Each row has a name. Each question is about the rows just above it.

R: [118 117 109 118 118 145 216 138 142 146  87 108 118]
F: [138 130 107 145 110 145  79 138 142 121 133 145 119]
E: [164 117 107 165 110 150 209 138 144 146  61 103 158]
L: [143 112 107 165 110 145 221 138 142 150  68 108 156]
T: [164 122 107 165 110 145 120 138 142 134 109 108 136]
Times [145] occurs in F:
3
Which value appears more than once in R?
[118]

V: [107 130 104 109 106 131 156 102 114 160 149 108]
D: [177 112 122 177 177 111 103 103 117 112 109 176]
M: [138 181 129 113 113 180 130 106 125 106 147 112]
Y: [114 103 137 176 112 114 137 116 118 169 137 114]
H: [113 114 206 114 113 113 101 183 189 102 100 113]
Q: [112 129 104 113 111 130 152 104 113 156 146 112]
How many times does Y hold [137]?
3
Times [177] occurs in D:
3
Whose row is [113 114 206 114 113 113 101 183 189 102 100 113]?
H
Count of [114] in Y:
3

C: [115 106 102 127 160 159 138 143 178 195 116 108 105 128 133 103 137  84
 143 205]
P: [188 174 141 151 163 143  83  69 117 139 175 163 162 109 125 115 134 101
 180 168]
G: [152 152 123 124 150 152 150 135 150  93 150 133 125 134 151 150 165 150
  86 152]
J: [152 139 121  91 113 119 213 213 198 119 165 119  99 122  92 151 119  82
 145 133]
A: [159 134 131 162 181 181 121 132 131 154 133 120 112 127 101 122 138 181
 125 181]
W: [122 106  90  89 101 113 121 123 119 112 189 119 148  93 124  66 171 125
  86 177]
B: [133 146 184 192 155 128 142 151 128 146  47 146 216 138  73 146 129  72
 132 132]
Times [151] occurs in G:
1
How many times does A hold [182]?
0
How many times does J hold [113]?
1
Repeated in P:
[163]
Repeated in C:
[143]
How many times does G hold [152]?
4

Lomos: [138  92 159  94 159 164 164 119  68 164 151 180 159]
Poso: [165 162 114 128 117 188 114 200 114 114 128 127 110]
Pifuf: [112 117 169 112  57 214 119 144  47 132 107 133  99]
Rusez: [128  99 108 100 138 172  81 118 108  94  60 119 175]
vabu: [ 85  95 139 100  80 160 138 125  80 148 135  97 121]
Sibon: [121 136 183  57 129 169 181 128 153 172 116 173  96]
nadot: [ 90  75 129 115 126 164 123 146 112 142  90 153 209]
tage: [164 132 169 117 119  89 171  93 133 105 205 164 106]
pifa: [163 107 140 163 177  90 177 166 136  83 177 148 177]
Count of [128] in Poso:
2
The value that Pifuf holds more than once:
[112]
How many times does Lomos hold [164]?
3

Gimi: [126 133 122 128 117 122 126 124 134 119 134 126 118 147 116 128 132 141
 152 113 146 128 132 127]
kozi: [127 128 136 137 130 125 128 126 122 136 125 128 127 128 127 139 125 128
 124 127 144 131 132 129]
Vaz: [119 126 122 121 129 128 119 132 136 118 125 122 124 131 123 126 134 135
 128 132 109 128 128 137]
sosus: [128 128 132 133 125 122 131 128 118 128 134 127 124 134 138 152 128 124
 127 133 133 140 133 132]
zet: [120 132 130 124 130 128 115 131 135 128 124 141 135 123 130 131 120 131
 126 131 121 130  48 127]
moniz: [134 132 130 137 128 130 138 121 128 147 126 121 126 130 120 127 125 133
 130 119 150 124 126 128]
zusav: [127 129 131 138 126 133 134 125 129 127 125 117 123 129 124 139 125 134
 134 124 131 133 127 141]
gid: [128 124 126 118 137 133 116 135 133 125 122 128 135 118 131 122 118 124
 124 142  97 124 124 130]
Fos: [123 128 130 125 127 127 115 132 127 131 128 136 133 130 135 128 124 131
 122 126 135 128 119 120]
Geb: [125 125 132 132 127 130 117 131 124 134 123 139 132 127 135 127 128 134
 122 124 148 128 132 128]
retab: [134 138 139 133 125 136 143 120 134 128 130 130 125 134 117 131 122 128
 132 124 124 128 130 133]
marun: [126 131 128 125 130 139 124 130 133 127 152 138 133 119 125 125 122 129
 128 132 111 128 128 129]
Times [118] occurs in gid:
3
Whose row is [120 132 130 124 130 128 115 131 135 128 124 141 135 123 130 131 120 131
 126 131 121 130  48 127]?
zet
Whose row is [126 131 128 125 130 139 124 130 133 127 152 138 133 119 125 125 122 129
 128 132 111 128 128 129]?
marun
Whose row is [127 128 136 137 130 125 128 126 122 136 125 128 127 128 127 139 125 128
 124 127 144 131 132 129]?
kozi
Whose row is [134 132 130 137 128 130 138 121 128 147 126 121 126 130 120 127 125 133
 130 119 150 124 126 128]?
moniz

U: [153 106 121 169 166 136]
X: [143 168 120 120 168 168]
S: [153 162  80 104 166 133]
N: [171 144  41 112 152 128]
K: [127 158 185 107 139  94]
Z: [131 160 225 109 131 105]
Count of [168] in X:
3
Repeated in Z:
[131]

gelo: [119 155 148 140 127 134 122 101 122 128  94 139 151 166 125 129 151 111
 120 108 131 151 109 141 163 130 148 118 131 153 130 108 120 103 132 119
 126 148 136 140 127 109  86 128 133 130 147 131  91]
bugi: [116 158 142 129 127 127 128 109 125 133  92 150 170 161 109 134 149 126
 110  85 104 147 111 140 168 123 129 120 116 163 122 129 115 117 118 130
 112 140 160 137 105 129  83 133 110 130 136 114 101]
Milu: [143 148 140 220 141 138 142 119 103 164  96 143 153 180  95 125 129 122
 108  76 133 149 108 116 160 120 147 106 123 190 118 101 116 108  97 114
 113 127 160 144 110 144  67 141 110 113 132 110 108]
Zur: [100 157 157 117 120 127 116 109 123 143 114 133 114 166 125 127 134 130
 110 100 119 151 111 140 155 118 144 114 133 159 110 117 125 111 114 135
 130 141 158 117 116 122  71 133 131 125 144 123 108]
Vezi: [119 155 163 140 120 124 132 103 136 143  96 144 151 164 128 111 153 132
  97 100 119 162  95 141 157 120 155 118 135 166 118 112 119 104 120 135
 122 148 143 156 118 129  71 138 126 120 131 133 108]
Times [111] occurs in bugi:
1
Whose row is [143 148 140 220 141 138 142 119 103 164  96 143 153 180  95 125 129 122
 108  76 133 149 108 116 160 120 147 106 123 190 118 101 116 108  97 114
 113 127 160 144 110 144  67 141 110 113 132 110 108]?
Milu
How many times does Zur hold [117]?
3
Where do [116 158 142 129 127 127 128 109 125 133  92 150 170 161 109 134 149 126
 110  85 104 147 111 140 168 123 129 120 116 163 122 129 115 117 118 130
 112 140 160 137 105 129  83 133 110 130 136 114 101] appear?
bugi
Count of [131] in bugi:
0

lek: [ 63  87  86  63 144]
zegos: [145  87 145 143 145]
taka: [145  87  87 143  87]
The value that lek holds more than once:
[63]
Times [88] occurs in taka:
0
Count of [144] in zegos:
0
Which value appears more than once in taka?
[87]
Count of [145] in zegos:
3

poz: [ 96 186  89  71 193 114 155 102 144 154 139]
bemi: [117 215  78 103 138 117 164 215 163 155 153]
rem: [104  99 104 104 139 171 104  92 192 191 142]
Lupat: [ 96 186  89 114 193 114 155 102  76 114 143]
bala: [105 205  99  87 128 130 170 195 150 112 141]
Lalen: [ 96 186  89  71 193 114 155 102 144 154 160]
Fibiz: [131 129 198 121 137 157 125  79 175 154  58]
Vog: [153 112  57 112 109 131 146  76  55 139 120]
ziba: [138 148  85 120 169  90 172 143 172 158 143]
nev: [150  39 126  94 102 133 112 164 147 190 114]
How many times does ziba hold [143]?
2
The value that Lupat holds more than once:
[114]
Whose row is [117 215  78 103 138 117 164 215 163 155 153]?
bemi
Count of [114] in Lupat:
3
Count of [133] in nev:
1
The value that Vog holds more than once:
[112]
Count of [103] in rem:
0

diba: [140 121 146 125 142 172  94 120 124 133 140 176 140 135 169  94 156 174
 135 115 142 119 125  84 146 105 127 155 118 141 135 120 135 111 100 121
 184 114 121 134 103 174 135  94 146  92 146 135 128 147 128 142 131 101
  75 129]
dom: [140 121 100 125 140 172 120 120 124 133 140 176 140 139 169  94 156 120
 135 115 168 119 120  84  93 105  41 155 118 141 114 120 135 111 118 121
 184 114 121 134 103 174 135  94 140  92 146 140 128 147 128 120 131 101
  75 129]
Sube: [151 145  81 141  62  48  62 166 140 149 208 179 145 135 115  70  83 165
 134 220 185  52 224  40 109 138  94 165  87 216  48 125 105 138  80 194
  92 179 165 124  90 152 135 102  40 121  40  87 141  96 163 140  80  62
  40 213]
Count of [145] in diba:
0
Times [40] occurs in Sube:
4
Times [53] occurs in Sube:
0
Whose row is [140 121 146 125 142 172  94 120 124 133 140 176 140 135 169  94 156 174
 135 115 142 119 125  84 146 105 127 155 118 141 135 120 135 111 100 121
 184 114 121 134 103 174 135  94 146  92 146 135 128 147 128 142 131 101
  75 129]?
diba
How many times does dom hold [129]?
1
Count of [139] in dom:
1

